Named moves (each a turn or a mirror), then the moves between two rows, first move first; the first pair answered
tal (before |-> after):
[-15   9   9 -17  -2 -12   0  14 -15  -9 -14  -8  -2  10 -15  -2  17 -13
  -9  -4  14  23  17  -8  17 -10] |-> [ -2   5   4 -29 -23 -20  -4   3  -6  -9 -21  -2   4  -1  -1  -2   8 -12
  -5  -2  17  23  18  -3   6   0]
[  4  20   5 -11   4  10   6  16  -5 -24  23  -4  -9 -11 -28   1   6   3
  13  -8  -4 -13 -20  11  18   1] |-> [ 19   9  -2 -27 -17   3  -3   3   5 -24  12  -6  -3 -20 -13  -1  -6   7
  17  -6  -6 -10 -17  21   6  10]
[ 12  15   5 -38 -34 -24   3 -17   2  -3 -23  -9  -1 -16  21 -15   2  18
   6  -8  -3  12  -4  21  -8  10] |-> [-31  30  19   2  19  -2  22  18 -24   0  -1  -7 -13   9 -23  -9  12  12
  -3 -12  -6   3  -7  -4  24 -17]
ligo (before |-> after):
[  3 -26 -29 -21 -27  -8   3  14  11   3 -20 -12   9  -3  11  22  30 -10
  -4  -8  28  11  10  12  -1   0] |-> [ 10 -29 -21 -25 -29 -13   2   6   6  -3 -18  -8   8 -11  10  19  28  -3
  -1  -9  26  10   8  18  -1   0]
[-21  46  30   9  18   5  17  -6   1   6   1  10   0   0  -8 -20 -15  -7
  14 -11 -27  -3 -15  11  10 -14] |-> [-23  47  29  14  18  11  16  -3   2   9  -2  10   2   2 -12 -16 -16 -10
  10  -8 -22  -3  -8   6   6 -15]
[ -9  15 -12  12   9  -2  -5  10  11  23 -28   4   1 -13  17  18   1 -11
 -25  14   2  -1   8 -27  10 -10] |-> [ 13  15  10 -16 -18 -18   0  -8   3 -12 -18   8  -8 -43  19   4 -10  21
  -2   5 -15   2  -9   2   1  10]
[-15   7  -3  13 -17 -21  30  -6  -6  -9  15  -6  21  -7 -12   0   4  -2
 -16 -42  -1  30  11   4  12  16] |-> [-22   4  -8  17 -15 -16  27  -4  -5  -4  14  -4  22  -2 -14   2   3  -9
 -22 -35  -1  32  15   1  16  19]
sed (before |-> after):
[-10 -25  20 -16   7   7   3  10 -23 -12   3  -1  -6   2  -8  16   1  10
  16  -7  10  -5  -1  23  -9 -18] |-> [ -1 -27  15 -27  -2   1  -1   0 -21 -16  -3  -1  -3  -2  -3  20   2  10
  22  -6   8  -5   4  26 -14 -12]
[-12 -21  11 -14  10  -1   3  19  -1 -28   3  -2  -6   6 -20   6  11  15
  12   0  -2  -3 -21   7  11 -14] |-> [ -9 -24  14 -23   1  -4  -2  15   2 -31  -3  -3  -1   3 -13   7   8  14
  13  -1  -1  -2 -18  12   6 -10]
[ -8  32 -10  10   8  -2   1  -5  20  42  26  10   4  10  -8 -10 -17 -11
  -7   3 -29 -14 -12 -25  -8  -3] |-> [-24  28   2   9  14   2   2  10   6  33  28   7   3  15 -22  -9  -8 -10
 -13   0 -27  -9  -4 -28  -3 -16]

Between the rows of a pair lie 2 to 3 moves.
[ 15  -2  13  -6  -3  -2  -1 -20   2  -7  15  -1   1 -23   3  -6 -18  11
  19   9 -10  -6 -11  12  -7  18] |-> [  9  -8 -20  10  -2   5 -11 -12  22  20  -2  -1  14  -3  16   6 -17 -16
  -1  14   8  -8   7 -13  -7   9]  ligo, tal
[ 11  -6 -36   5 -16  -2 -14   1  41  23 -22 -10  15  21  23  20  -1 -24
  -9   4  16   5  17 -23 -20  -1] |-> [-10   9  -7  40  37  11  11   8  14  13  31  -5 -11  22 -14  14 -11  -8
   5  10   1 -22 -17 -28   8 -19]  ligo, sed, tal
[-30  19  21  -1   6 -19   2  11  -4  24 -25  -2   4  29  -5 -10  32 -19
 -21 -10  16  23  15 -15  25 -21] |-> [-25  20  -2   3   5 -16  -3   0  15  43 -25   0   9  32   9  -6  21 -28
 -22   0  24  17  11 -25  13 -18]  ligo, sed, ligo
[ 10  16 -18 -36 -33  -2   3 -21  29   2 -12  -7  -7 -14  12   2 -19  -6
   6  17   5 -31  35  -7   8  -1] |-> [-20  24 -13  -7   2  15  13   5  17  14  -5  -7 -11  11  -9  11  -3 -17
  -7  17   8 -36  37 -28  28 -18]  ligo, tal
[-16  26  -3  20  22 -10  -3   4  18  20  -6  11  -8  -7 -16 -13 -19 -10
   2  27 -32 -12  -8 -14  13 -18] |-> [  7  16  -4 -15 -20 -30 -15 -13  26   7 -30   7   0 -24   6 -19 -21  -7
   7  24 -27  -4   0   4  -7  -1]  sed, tal
[-14  34 -13 -19 -36  -8  -7  -8  -1  22 -38  -4  14   9  -2  -8  13 -15
 -11   0   5  30  27  -4   1   2] |-> [-33  43   4   4  -9   0   9  10 -24  10 -16   0   0  13 -30  -5  19  -3
 -11  -5  -1  28  18  -5  25  -8]  ligo, tal
[ -2 -30  14 -13 -11  -5  10  -2 -13 -31   5  -4  -3  -6 -10  -8  -7  12
   7  -3   1  -6 -11  26  -5  27] |-> [-20 -31  12  -2   9   0  12  22 -20 -23  -3 -12   3  15 -25  -2   9  -6
  -9 -13  12   0   8   8   0   9]  tal, ligo, sed
[ -6  13   8   8  21   3   6  16 -11  -2   6  -3  14   9 -15  12  15  -9
 -13   5   1   1   5  -7  10 -17] |-> [  2  16   2  19  24  10   3  10   0   8  13  -4  14  10 -13  14   8 -11
  -5  15  -4  -4  -4 -12   6 -15]  tal, sed, tal
[-42  50   2  14  29   8  17  18 -13  26   2   7  -9  17 -24 -11  18 -26
  -3  -4  -4  -5  -2 -19  32 -20] |-> [-34  42 -21  14  14  12   4   8   8  46 -19   3   5  24  -1 -10  11 -40
 -17  -2   9  -4   8 -29  18 -16]  tal, ligo, tal
[ -5 -29  15  38  39  33  12  30 -34 -21  40  -5 -19  -1 -36  13   5  10
 -13  -5   2 -30  -2   5   3  -7] |-> [ 31 -45  21 -22 -19   0  -1   3 -25 -52  13  -7 -14 -39 -10   4   1  28
   7 -13   1 -13   0  34 -22  16]  ligo, sed, tal
[ -5 -10 -17 -17 -33 -11 -23  13  23   7 -19  -4   1   8  23  25  12  -8
 -21   5  22  18   8   3 -15  -6] |-> [ -3  -4  15 -34 -37 -26 -12  22  -1 -24  -6  -8 -12  -9   1  14  12  15
 -10  -7   9  27  -1  25  -1  -2]  tal, sed, ligo
[  0  -6 -30 -33 -46   7   4 -48  32  22  -6  -3   9   5  28 -13   2  -2
   9 -10   9  11  13  11   3  13] |-> [-44   7 -16  -3  -5  20  19  -1  -1  26   0 -12   1  37  -7  -4  28  -9
 -18 -19  16  11  32 -10  33 -18]  ligo, tal, sed
[  0 -28  26  28  25  15  13   9 -16 -24  36   3  -7   9 -16  11 -14  23
   3  -9 -10 -14 -13   1   1  -1] |-> [ 30 -40   4   0 -19   1  -5 -15   7 -19  11   1   7  -9  23   5 -29  18
   7  -4  -7  -7  -5  14 -26  18]  ligo, tal
[  3   0  17 -33 -26 -19   1  10 -19 -21 -23   1   2  -6  -4  -1  15  14
  -6 -20  -4  23  14  21  11   3] |-> [-18   6  15  -9   1  -8   4  26 -27 -12 -21   1  -1  12 -18   7  28   2
 -17 -22   0  15  18   5  26 -12]  tal, ligo
[ 16  36   7 -12 -21 -16   6 -38  14   0  19   8  -8 -26   2 -12 -20   8
  32  16 -19  -6 -35  21  10  13] |-> [ 19  28  10 -24 -35 -24   2 -34  11 -11   7   2  -7 -27   6 -16 -15  13
  29   8 -16   3 -26  29   8  13]  tal, sed, tal
[ 11  -9 -22  -2 -16  -3 -15 -12  23  21 -15  -3  18   2  23  -2  -2 -17
 -10  11  11   8  11  -9 -17  10] |-> [-20   8  -2  28  29  12   7  20  -8  10  13  -4   4  17 -13   1   7  -9
 -11   6   4  -2   3 -14  15 -12]  ligo, tal
[ -9  -5 -21  13  26  12  -6   0  18  43  -1 -24  -5   6  12   5   1 -24
 -21   3  13 -33  -1 -51 -33 -19] |-> [-22   7  17  19  51  13  17   6 -13  12  32 -23 -26  -1 -20  -1   3   0
  -7  -7  -2 -35 -22 -34 -11 -23]  tal, ligo, tal
[ -3  -1   5 -32 -31 -14  -3   3  -9 -10 -28  -5   9  -9   8  -3  14  -5
  -5 -12   7  26  20  15  -1   4] |-> [-21   1   0 -12  -9  -1   1  19  -8   7 -30  -9   9  12  -4   2  26 -18
 -17  -8  15  21  27  -2   8 -10]  ligo, tal
[ 25 -26 -21  29  19  23 -19  10  -3   7 -13  15  -9  34 -12   8   3 -13
  -5   5  20 -16  12 -30 -24  -6] |-> [ 47 -29 -13  13  -1  15 -17 -18   4   0   1  19 -14  10   4  -5 -22   4
  15   9   9 -19  -7 -12 -36   8]  tal, ligo, sed
[-14  11  -4  30  20  10  -4   6   2   7  18   3   1   5 -12   0  -5  -4
   2   6  -3  -8  -9  -5   5  -7] |-> [ 11  -5  -7  -7 -23  -7 -21 -11  15 -10  -2   2   7 -12   9  -4  -7   1
   7   2   2   9  -2  17 -15   9]  sed, tal
